(in the rows, 128 means zero)
T: several groups of rows, each row roughly a mix of its group's hidden directions:
T (122 x 11):
[[127  92 152 128 123 185 136 116 182 152 144]
 [106 120 113 153  93 119 172 168  87 116  96]
 [134 123 110 143  91 138 172 174 101 110  85]
 [156 145 139 101 182 165 118  80 146 118 120]
 [159 126 114  95 167 156 187 130 136 134 100]
 [157 147 129 116 138 148 210 108 130 131 125]
 [163 155 144 116 198 130 141 110 107 126 157]
 [115 122 107 158  91 125 136 176  75 100 116]
 [115 135 116 153 126  99  94 175  81 100 157]
 [171 112 138 103 171 167 149  81 132 119 132]
 [ 94  77 128 128 110 168 113 132 178 148 119]
 [ 90 146 139 145  84  86 134  99 151 156 160]
 [130 163 129 118 172  82 130  84 148 164 131]
 [109 129 109 168 109 100  93 168  90 108 100]
 [157 157 122 125 133 107 108 141  84  76  88]
 [127  88 121 134  77 173 170 141 138 124 154]
 [114 134 132 148 133 105 129 163  87 102 193]
 [ 97 104 121 137  93 137  96 185 132 121  87]
 [165 130 125 111 151 194 121 119 125  95  93]
 [129 156 102 136  80 126 178 130 151 160  95]
 [135 141 171 163 138 151 136  98 166 153 174]
 [104 149 135 132 155  60 151 144 110 128 167]
 [130  91 142 101 185 166 133 105 161 147 125]
 [127  93 134 123 106 146  77 173 162 121  96]
 [155 110 134  83 167 161 143 103 170 148 145]
 [ 93 128 108 158  88 100 125 185 100 129 127]
 [117 146 123 138  86  74 162 123 124 150 174]
 [158  84 142 118 156 195 135 121 135 116 109]
 [150 125 123  94 178 138 123  70 159 144 136]
 [136 129 121 162  62 134 141 179 117 118 111]
 [118 136 121 154 124 106  77 169  88  96 154]
 [ 98  78 114 140 106 157  93 158 158 137 100]
 [ 84  93 123 115 114  98 127  71 141 161 122]
 [104  90 112 142  75 149 111 150 125 103  85]
 [174 134 116 102 160 142 104 124 113  81  86]
 [101 102 116 142  73 146 103 148 126  98  84]
 [ 97 137 133 120 140  71 176  94 134 160 133]
 [170 148 116 116 139 132 101 140 106  72  85]
 [101 153 120 133 115 107 149 144 157 174 186]
 [169 136 139  87 180 163 138 103 155 131 136]
 [158 143 134 104 182 111 179 100 124 149 142]
 [105 151 127 156 119  93 172 155  79 100 126]
 [134 158 138  95 121  74 176  93 130 123 109]
 [121 119 121 144  90 137 117 155  95  70  86]
 [163 151 128  92 170 146 145  98 164 142 162]
 [153 133 142  98 181 144 127  74 159 143 136]
 [143 135 106  73 156 135 166 111 153 154 165]
 [157 113 115 118 116 192 176 106 136 147 111]
 [122 159 117 120 163  69  98 114  94 123 101]
 [161 145 144 129 186 146 135  84 148 143 162]
 [100 121 118 148 100 108 186 157  83 116 114]
 [139 165 141 143 174 149 158 136 122 120 188]
 [132 126 133 150  90 164 199 147 118 125 117]
 [115 106 116 150  87 152 108 158 106  82  89]
 [121 106 132 106 115 120 123 107 183 162  72]
 [ 74 108 115 149  85  95 120 112 149 162 142]
 [143 140 150 136 154 165  87 130 117  94 183]
 [147 160 146 126 170 101 161 119 107 125 185]
 [126 130 133  88 168  91 176  97 154 149 134]
 [143 154 142 110 176 112 144 102 150 170 171]
 [123 158 113 175  76 141 117 171 106 108 132]
 [161 157 132  85 168 127 156  86 141 136 157]
 [100  66 126 146  90 170 132 147 140 113 116]
 [141 138 143 100 179 110 145  93 150 167 164]
 [138 161  98 157 113  87 109 160  78 110 137]
 [158 136 148 102 177 148 125  72 159 135 131]
 [105 127 109 165  64 150 116 167 130 115 109]
 [ 96  88 125 148  77 114 152 136 146 150 170]
 [ 97 123 114 150  93  68 136 151 109 153 158]
 [105 103 122 140  79 142  75 145 129 103  91]
 [103  97 106 141  85 137 113 187 117 115  98]
 [110  98 107 137  79 156 107 143 144 127  72]
 [156 157 151 125 172 123 150  72 127 138 163]
 [114  98 109 145  77 144 116 155 110  97  79]
 [168 159 124 113 155 155 147  66 136 140 145]
 [ 85 115 125 146 108  72 132 158 101 136 166]
 [148 193 133 145 137  84 139 130  97 114 157]
 [ 83 102 124 146 106  90 122 180  98 119 145]
 [ 96 127 117 155  56 134 137 146 162 148 131]
 [123 105  96  70 144 148 108 155 160 137  94]
 [136 111 149 109 196 175 106 115 139 112 130]
 [145  87  96 120 119 123  91 116 124 178  84]
 [131 129 102 155  78 120 164 172  92 123 107]
 [140  97 115 130  85 192 128 134 127 123  87]
 [ 94 140 136 161  81  79 109 116 122 145 160]
 [125 145 162 190  99 111 143  97 109 121 161]
 [146 153 116 142 132  92 102 128  78  83  93]
 [110 133 112 110 162  60 102 137 100 114 151]
 [138 158 151 120 167 128 128  88 171 161 165]
 [128 114  97 131  67  91 121 125 121 158  85]
 [108 107 120 134  77 139  95 144 124  93  75]
 [ 95 137 113 150 109  64 134 131  92 142 162]
 [106 142 101 151 113  83 124 174  77 121 123]
 [138  88 138  98 193 149 163 112 134 126 120]
 [102 101 118 129  98 102 134 161 143 149  64]
 [153 135 139 108 192 130 182 112 112 117 137]
 [ 82  98 124 142 101  83 128 180 110 125 123]
 [131 113 118 136  97 141  74 165  99  80 134]
 [103  83 132 121 121 175 110 121 182 152 115]
 [118 100 105 128  76  90 130 144 137 171 164]
 [ 98  92 113 158 105 145  94 182 132 130 101]
 [121 142 109 142  90  83 145 127 136 181 168]
 [124  93 125 128  82 143 126 166 155 133  72]
 [159 173 146 111 155 108 163  86 113 125 161]
 [137 117 128 127 153 165 101 141  96  73  85]
 [152  99 123  93 161 183 116 142 141 105  93]
 [105 133 119 140  64 143 151 147 154 118  80]
 [120 131 110 151  64 101 132 155  96 101 101]
 [161 160 126 110 162  90 176 104 116 157 139]
 [106 110 110 147  69  87 154 157 120 155 137]
 [112 100 109 124  90 157 135 133 163 145  67]
 [175 120 125  83 143 175 119  95 153 107 128]
 [111 138 112 160  57 122 139 158 111 101 111]
 [102  96 130 173  89 132 105 161 102 110  96]
 [175 135 148  97 174 153 131 113 109  97  95]
 [112 143 111 166  58 129 123 164 116 111 116]
 [152 137 132 119 159 130 182 124  86  81 111]
 [148 128 138 142 127 176  66 158 130  93 127]
 [159 170 142 115 183 105 144 107 111 135 163]
 [140 125 149 110 153 159 148  90 177 160 163]
 [137 145 117 175 131 158 156 168 111 140 179]
 [104 104 108 145  61 130 111 150 124 111  89]]

which group is each row in? (one row of each group first):
[147 171 146 118 166 103 177 113 114 119 165]
B
[120 140 153 113 171 113  97  82 152 139 174]
P
[130 129 149 109 133 162 158 119 181 164 172]
U

[104 168 165 118 122 119 177 120 156  90 152]
B
[157 126 139 106 154 187 133 118 156 114  80]
P
[ 84 118  92 106  90  93  99 151 147 142 104]
U
[ 94 146 128 149  71  74 129 103 125 132 144]
U
[119 170 126 134  79  67 156 128 118 122 137]
B
[105 104 107 146  55 124 125 149 124 117  93]
B
[ 93  93 113 109  94 147 109 169 167 145 105]
U
[115  94 103 130  71 142 150 174 104 109 120]
U
[ 81 107 118 155  99 125 133 141 159 174 166]
U
[118  81 109 138  94 160 116 147 117 106  74]
B
[124 132 165 166 134 148 136  99 167 160 176]
U
